One vector is turned by the same rotation once a step. Each row is the vector after some number of steps, and that number follows the row.
The counts run from 0 to 470.
[-249,-247,222,171,122,-333,-250,-69,48,179,-83,-283,-70,-235,-114,254,-155,19,315,-314,-81,189,-113,-191,-60,88,-151,-239,-192,-72,-137,-63,462,-248,-86,175,-177,-211,-78,-320,-65,-192,22,-117,486,81,59,-38,-208,-51,283,-380,-255,-174,-336,-485,244,22,-73,-273,-224,-304,-30,46,108,404,44,184,7,-115,304,-199,-75,79,-85,-159,73,-111,445,55,-99,-156,-105,-6]
470
[271,-107,89,311,-63,320,-380,-259,-76,201,-80,76,-53,-235,-93,370,-97,69,-206,-272,-19,273,-225,-227,76,142,-83,-20,-195,-51,-223,-134,140,174,368,532,8,-186,155,-620,80,216,198,-72,75,-123,157,191,-41,-34,-59,-140,-197,236,64,-305,141,-11,-462,32,-208,-299,-171,-29,231,251,230,-243,-144,-38,335,-127,132,103,-7,-64,-222,-55,50,274,-123,-172,188,73]
63
[-190,-100,149,100,-199,-277,-50,136,-231,-101,213,-41,-56,-297,-18,557,323,-438,151,-169,107,-179,-594,-204,143,-385,94,-184,54,-68,397,238,114,-378,-1,6,-136,-91,-224,-250,-158,-103,-57,-325,192,-69,279,-69,152,239,58,-331,298,79,-37,-232,100,244,-56,-226,9,-264,6,-87,193,29,50,136,35,117,-214,-110,-308,-91,-8,21,-63,-196,238,-242,-220,95,-191,209]
46
[-6,-264,357,6,-1,-95,468,137,53,1,142,191,125,-144,-156,564,-82,-286,333,-249,-266,-204,-46,315,121,64,-125,0,66,-123,139,424,1,-78,187,154,-68,-1,-197,-92,-288,-328,180,-313,140,-201,109,-130,-228,363,174,-338,216,194,152,5,111,49,-165,113,-200,-75,-83,134,246,100,128,104,-258,-48,184,51,6,280,-446,388,-175,5,59,-299,-87,-30,297,498]
412
[-260,-88,497,311,132,-381,116,-151,-66,-106,-227,65,-22,43,222,485,-280,-48,129,-173,-21,-177,19,-106,59,-6,-60,-262,-192,-52,-10,49,291,-213,14,29,-142,36,-71,-455,-245,21,-4,-158,400,46,-73,-35,-679,10,209,-274,193,160,-83,-188,23,140,3,-164,-76,-5,-21,-120,224,174,223,-56,-36,-297,198,-150,-163,-27,-206,302,-176,101,368,-327,-337,-63,18,70]
109
[174,-83,291,394,129,61,152,35,-144,109,-130,-352,-261,-356,20,-31,221,-292,45,-130,-133,198,-134,-237,-44,8,256,-33,46,321,-269,120,65,-18,681,139,3,-204,-164,92,-40,234,-76,-60,188,-18,-285,-15,-130,-31,79,-385,213,250,-95,-100,-68,-21,-429,152,-107,-182,215,334,47,288,210,-87,-235,18,144,-130,137,8,-323,176,-577,42,-80,-147,-285,-380,-336,-47]
354
[107,-480,580,223,-8,-160,-83,-253,-47,114,-202,-273,-291,-56,-8,371,-7,136,-48,-499,-146,-35,4,-121,-5,213,-171,-302,-53,74,-178,227,29,-94,505,56,-82,-84,40,-356,-211,-124,80,-238,292,104,-112,-181,-44,34,-31,-348,109,151,229,-318,126,52,-84,80,-212,-165,68,73,38,308,216,72,-50,-90,413,-112,76,176,-358,177,-477,118,38,31,-41,-262,136,15]
352
[135,-218,202,98,-258,43,-89,-147,-47,190,214,305,-109,-283,-200,630,40,76,-112,-347,107,-143,-329,-97,340,-111,-161,81,-113,86,5,194,-215,-13,435,270,-47,65,31,-437,-47,-158,201,-184,171,-140,213,-20,102,107,-33,-345,173,279,36,-476,129,59,-373,182,-128,-399,10,102,207,222,127,-293,-91,-1,113,-80,160,-53,76,75,-233,-32,-178,380,2,-123,418,208]
285
[-140,-233,430,134,19,-85,-134,-115,41,180,-118,-276,-417,-218,-292,299,-131,118,107,-221,-174,-78,-144,-135,286,76,-33,-273,-34,326,-377,-115,-157,-38,377,-39,24,-155,11,-119,94,-27,-139,-129,365,114,-176,-253,35,-127,311,-380,-137,297,-145,-446,160,-168,-214,228,-267,-444,97,438,-50,325,45,-34,-353,-143,84,-102,122,92,94,-46,-385,2,41,0,48,-206,69,-171]
152
[-474,-394,116,-167,-107,-170,-156,-84,-341,3,149,-1,-269,-92,-248,350,368,-468,171,-291,83,-93,-529,54,89,-72,-109,-236,-297,168,390,154,211,-266,13,-16,67,49,-296,-393,-189,-90,-135,-270,329,-204,276,25,123,263,-62,-312,157,102,-106,-548,-1,111,-21,-132,-95,-291,31,-190,294,24,25,213,-55,85,-55,-102,-343,9,55,15,91,-18,74,126,48,84,-148,176]
208
[-399,-44,81,29,47,126,205,12,132,-14,462,-55,-24,-243,-34,-155,-129,-537,228,162,-251,36,-275,65,-367,327,189,61,-112,-234,315,56,411,-114,107,55,283,-188,-148,-133,147,202,206,11,208,-232,391,99,-112,520,212,-131,-78,194,-26,283,80,-184,-290,88,-104,3,-50,-123,448,336,86,-72,-279,70,-108,-13,-117,214,-141,23,6,19,-219,-249,-189,124,-408,299]
457
[-158,-301,320,298,165,144,-146,-279,98,-103,-30,252,-170,75,-64,182,-311,-41,145,-218,-184,-125,195,-99,178,340,-24,-169,-139,180,-199,-76,139,-75,261,66,272,-53,91,-388,-64,58,153,124,519,162,-198,-241,-241,17,90,-430,-83,264,8,-289,310,-193,1,42,-235,-355,0,114,-90,318,125,-14,-269,-313,246,-88,-142,314,-304,86,-548,114,87,-19,-140,-164,-115,-12]
392
[-4,-234,550,-151,25,-358,519,69,149,169,353,-68,-82,-168,-8,292,-195,-97,186,-115,-266,-149,-14,-56,5,229,-74,-263,53,-161,-81,293,274,-243,363,-104,-39,2,71,-208,-339,-152,-66,-169,308,-11,-60,4,-609,274,221,-323,214,227,100,142,197,207,-5,70,-137,-127,39,40,223,437,-107,-61,112,-68,162,-217,78,289,-256,145,222,160,35,-111,-260,-77,153,123]
35
[-82,-107,376,-2,-302,-4,-279,-140,-14,74,-27,-45,-177,63,-155,236,-250,4,127,-161,-148,5,-295,-324,117,29,-29,57,203,-152,-79,-5,249,-205,111,142,175,-385,218,-491,191,-55,348,69,270,-20,354,-52,301,190,272,-67,-60,235,223,92,452,-350,-42,194,-152,-274,88,139,235,355,257,175,-305,110,65,-4,-93,226,-88,-369,-224,-132,132,-54,-299,-81,-18,-18]
178
[-299,-328,515,-87,-115,42,16,-250,0,116,331,16,-227,190,-87,98,-327,11,58,-66,-127,-49,41,-151,190,303,-187,-88,-171,164,-139,-33,122,-6,520,-238,494,-17,219,-409,-180,146,98,110,452,56,58,-34,-281,113,86,-375,-7,267,86,-132,214,-160,69,356,-201,-164,-43,-22,228,416,11,-264,-95,-96,100,10,39,164,-122,-7,-154,142,-87,204,-375,-68,-32,-202]
237
[-88,-169,93,21,-100,-170,-246,-294,-193,-222,156,-55,-54,-255,-112,145,270,-151,65,-346,92,-68,-550,-548,35,26,150,-115,131,-212,31,121,287,-201,148,268,-170,-69,72,-499,-6,-28,-265,-113,322,-71,365,174,426,139,231,-142,56,110,210,-234,87,-53,-136,0,-323,-263,323,-289,138,346,334,-54,25,222,-159,-137,-132,-99,-30,-91,-233,-218,116,-25,-297,50,-77,-31]
422
[55,-85,58,-3,-64,10,305,65,-95,48,290,95,-36,-348,33,350,60,-222,-20,-161,5,-66,-375,155,128,19,-75,-179,-182,-242,160,193,36,-116,371,191,-166,143,-156,-300,-219,65,-122,-333,78,-279,241,309,-477,162,227,-258,87,290,-8,-90,-263,299,-380,81,-69,-113,41,-214,374,213,27,-550,114,73,-27,-185,192,-48,-15,363,230,75,-5,60,-96,67,281,318]
283
[-65,-186,87,85,48,-137,-48,54,33,-217,168,10,34,-131,128,-87,-77,-139,106,-152,-185,79,-158,-423,-64,290,-51,-304,152,-459,17,-11,567,-147,210,155,-182,15,93,-448,-259,111,-257,-28,513,55,281,233,61,337,200,-272,67,-164,125,-169,195,51,-155,-125,-323,-302,97,-381,131,484,113,-91,168,154,46,-189,-138,194,-150,-18,-128,-105,283,177,-452,-46,-8,63]
101
[-66,-367,582,-10,24,-328,231,-83,-28,146,100,-422,-300,-81,63,-1,-37,-132,189,-141,-141,-6,-307,-347,-9,229,-84,-320,10,-72,-6,165,295,-96,520,-84,-33,-45,-117,-361,-389,-68,-322,-258,221,-39,-162,190,-171,77,-8,-188,208,-5,45,-115,-126,-6,-115,92,-210,-92,-17,-209,434,426,109,78,130,-9,58,-167,53,-98,-220,-38,-186,311,35,66,-359,-206,-368,-162]
356
[25,-284,362,1,12,41,46,94,-238,142,-384,-408,-439,-221,0,179,-160,-169,314,-211,-428,-199,-269,119,299,232,79,-551,159,-28,49,94,-35,-33,298,-148,-153,-267,-234,-48,61,-70,-192,-285,183,66,-116,27,-145,246,244,-218,93,383,152,-117,-48,66,-341,36,-38,-91,4,333,-50,169,172,100,-245,-72,-95,-216,61,241,-165,115,-256,116,192,-316,57,-28,-141,-45]
434
[-178,61,-256,180,-56,72,-176,73,-158,163,7,-97,-6,-274,-193,35,7,-370,258,-6,-25,339,-391,-398,5,116,41,48,29,-139,-142,-151,551,-65,-90,364,128,-359,29,-443,114,280,100,206,362,-80,267,311,86,81,296,-114,-189,106,-48,-112,211,-203,-219,31,-142,-345,-41,39,407,381,95,-191,-299,30,-156,-63,-228,266,108,-214,178,-218,206,-4,-302,-36,-166,58]
181
[-458,-208,175,-112,-59,-427,185,137,63,13,160,169,84,-126,-299,455,-151,-278,348,-199,5,-157,-325,150,141,-70,-236,-161,-128,-70,289,173,293,-282,-78,-6,-54,16,-257,-139,-366,-274,5,-252,419,-86,261,-106,-172,199,197,-392,65,-127,-278,-290,10,-101,-11,-113,-171,-147,-86,-49,465,74,10,256,-52,-60,144,117,-12,12,124,-21,115,-63,271,1,-91,17,176,383]
249
[-161,-86,260,113,-96,-350,-55,-7,28,41,386,-45,-191,-402,-197,471,97,-68,111,-237,-46,-175,-514,-90,308,-321,-12,-190,14,89,252,97,-193,-238,230,4,4,16,-154,-88,-19,-202,-133,-436,324,-37,66,-166,349,134,37,-519,62,61,-310,-449,145,102,-106,-53,-92,-445,37,198,163,307,-37,20,-37,-52,-209,-84,19,-177,140,-217,-320,91,18,175,40,-34,-40,50]
448
[-205,-172,415,269,-196,-139,90,-55,135,-176,132,-16,-71,-298,-18,331,-104,-158,207,-127,-393,-282,-190,81,-107,-214,193,-138,93,-84,341,322,-41,-363,78,-15,-84,-149,-114,124,158,106,142,-189,221,-57,343,-446,5,332,372,-250,205,133,-5,139,248,-22,-110,26,-3,-68,249,289,-94,268,228,244,-341,146,-42,13,-86,136,-247,100,-355,-42,-120,-406,-74,-39,-169,340]
172
[6,-303,377,143,9,-95,-106,-123,-83,79,-72,-167,-360,-52,-124,340,-116,-65,-44,-295,-164,-58,-60,-69,305,181,-117,-356,-10,244,-28,20,-172,6,502,48,166,-131,-40,-172,-143,-147,59,-268,230,151,-221,-197,74,92,-202,-437,126,248,-58,-528,66,-35,-244,-116,-153,-443,-51,262,6,218,99,126,-185,-312,20,-41,-72,176,-227,-49,-571,258,77,-1,7,-181,-145,-20]
71
[-381,-219,85,84,0,-28,125,-70,-272,21,87,-86,-39,-130,-136,386,115,-614,203,-293,-2,-120,-336,410,-68,11,-97,-159,-370,-30,456,224,197,-197,6,87,46,21,-335,-258,-162,-18,50,-250,156,-260,268,-44,-246,385,4,-224,242,81,-107,-225,-215,132,-250,-98,-60,65,-151,-130,367,37,135,136,-152,0,86,-2,-179,20,-50,270,193,104,-99,-174,96,139,-161,413]
209
[-187,-464,627,-244,54,-108,51,-230,51,135,374,-131,-322,-17,-93,75,-189,-195,119,-188,-158,-97,-66,32,109,396,-129,-386,-151,88,84,56,212,-106,477,-242,394,76,25,-292,-301,-116,-191,-192,314,-16,-9,58,-168,193,-118,-283,70,196,116,-235,-60,-27,28,9,-142,-230,-98,-206,314,402,-79,16,104,-152,19,-66,-53,103,-175,33,-93,286,-109,194,-152,-96,-229,-121]
75
[-68,47,216,396,-201,-182,-309,-66,-66,-60,-402,-175,-171,-170,131,506,-311,120,122,-374,-374,-55,-173,-23,64,-139,-30,-360,-29,-272,90,-69,74,-222,-68,56,-209,-206,-45,-353,144,132,71,-178,249,115,355,-314,-28,117,317,-284,64,83,-83,-163,295,125,-270,-213,-52,-209,51,209,-166,225,221,208,-215,71,193,-146,-25,182,23,-51,-177,-155,380,-184,-111,37,233,170]
467
[-115,135,107,309,-82,162,-68,-71,-40,-27,-96,-152,-288,-317,17,-90,-187,-169,159,171,-277,43,-274,-284,-97,-49,269,106,141,-110,-118,-138,127,-15,151,178,136,-343,1,-169,415,389,100,108,180,-53,256,-10,176,219,406,-125,-163,305,42,285,280,-348,-331,254,-98,-181,148,298,142,379,271,-94,-510,149,-192,21,38,123,-87,-136,-420,-118,-93,-232,-403,-45,-289,-14]
18
[-123,147,-8,682,-7,-75,-78,129,-78,5,-413,-148,-22,-430,173,227,-94,-188,232,-154,-264,-5,-168,-13,-189,-305,159,-249,-30,-85,8,13,209,-209,55,147,-350,-279,-235,-118,305,426,78,-99,247,58,161,-209,-150,46,471,-347,-11,107,-400,-80,147,135,-509,-236,-112,-244,39,337,-110,248,186,-7,-369,-11,73,-122,-41,77,-100,79,-196,-169,278,-306,-29,-77,-54,248]
468
[41,53,84,304,-132,-24,-63,-30,139,152,423,139,-128,-304,-164,478,54,-25,-110,-159,14,-38,-306,-16,151,-318,47,119,-136,297,63,3,-201,26,457,204,176,-67,-128,-138,123,200,134,-215,193,-87,88,-180,179,52,-71,-456,69,131,-342,-449,230,-30,-340,22,-50,-586,55,326,124,107,-60,-195,-235,-155,-128,-24,29,-184,84,17,-419,-69,-153,233,45,-73,48,178]
447
[-339,-253,430,-188,-197,-315,115,0,-160,76,-56,-297,-162,-158,-201,296,126,-309,372,-227,-190,-42,-481,-207,-9,-133,44,-135,146,-2,229,341,280,-391,51,-127,-58,-236,-89,-94,-75,-114,76,-167,334,5,363,-186,270,297,378,-203,245,95,3,107,230,-106,40,181,-37,-74,243,194,211,281,210,444,-152,315,17,44,-94,13,-138,-156,-142,-15,143,-345,-198,-92,-151,139]
334
[-351,-237,248,-139,-249,-259,87,-21,-97,91,350,-22,-274,-40,-186,92,47,-65,194,19,63,-125,-433,-414,298,-86,-184,-193,-23,-22,126,-83,255,-167,364,-315,166,-44,136,-273,-96,238,-262,-8,584,8,301,155,8,76,337,-472,129,263,-168,-256,28,-89,-56,117,-87,-427,117,-83,271,353,-119,-326,43,151,-203,-67,-18,-83,281,-101,-38,-61,297,259,-423,20,-30,-165]
241
[-127,-51,81,256,37,-274,-90,-100,-223,-309,62,-117,-35,-285,162,231,103,-319,70,-172,-65,-115,-549,-361,-187,-116,207,-139,-55,-512,205,169,378,-203,-24,350,-327,-34,-164,-486,-35,-34,-244,-236,209,-168,366,251,-53,202,154,-63,38,42,183,-78,-153,178,-302,3,-184,77,145,-367,325,347,486,-105,51,85,-93,-219,-153,-152,-19,68,-44,-104,164,-197,-323,144,-279,23]
423
[-228,-162,-44,-14,-42,103,-204,-51,-106,-202,61,-152,-244,-322,246,-43,-22,-224,128,-71,-380,-142,-518,-135,26,155,142,-397,140,-476,421,-139,203,-43,215,18,-19,-184,-125,-304,60,106,-379,-216,219,-71,527,106,224,429,285,-159,-12,196,236,-22,26,28,-336,-60,-149,-157,48,-113,19,352,256,-27,-98,212,-314,-237,-148,184,49,-131,-161,-2,118,-180,-201,241,-318,44]
301
[-73,-180,22,161,178,247,217,172,-252,166,-196,-477,-283,-313,-70,-95,101,-409,278,22,-247,51,-296,79,102,346,87,-325,-11,33,-242,54,151,101,421,18,-54,-239,-262,41,67,168,-120,-61,147,-104,-123,243,-150,197,357,-264,-88,439,-85,-30,-153,-49,-514,156,-144,-142,132,335,8,272,47,-134,-344,40,-141,-194,70,203,-158,188,-112,93,33,-307,-8,-74,-343,-103]
435
[-47,-175,392,149,203,-446,-118,-177,-54,-23,-60,-288,-150,-166,133,365,-120,-101,142,-333,-154,33,-287,-107,44,182,-75,-425,-229,-75,62,-7,239,20,174,281,-73,-25,-274,-481,-263,-207,-151,-496,258,-84,-84,31,-278,105,-132,-393,19,-35,-104,-521,-167,238,-274,-299,-155,-189,-165,-185,237,207,111,33,233,-322,108,-175,-24,-63,-44,52,-93,136,222,-2,-108,-80,-172,38]
68
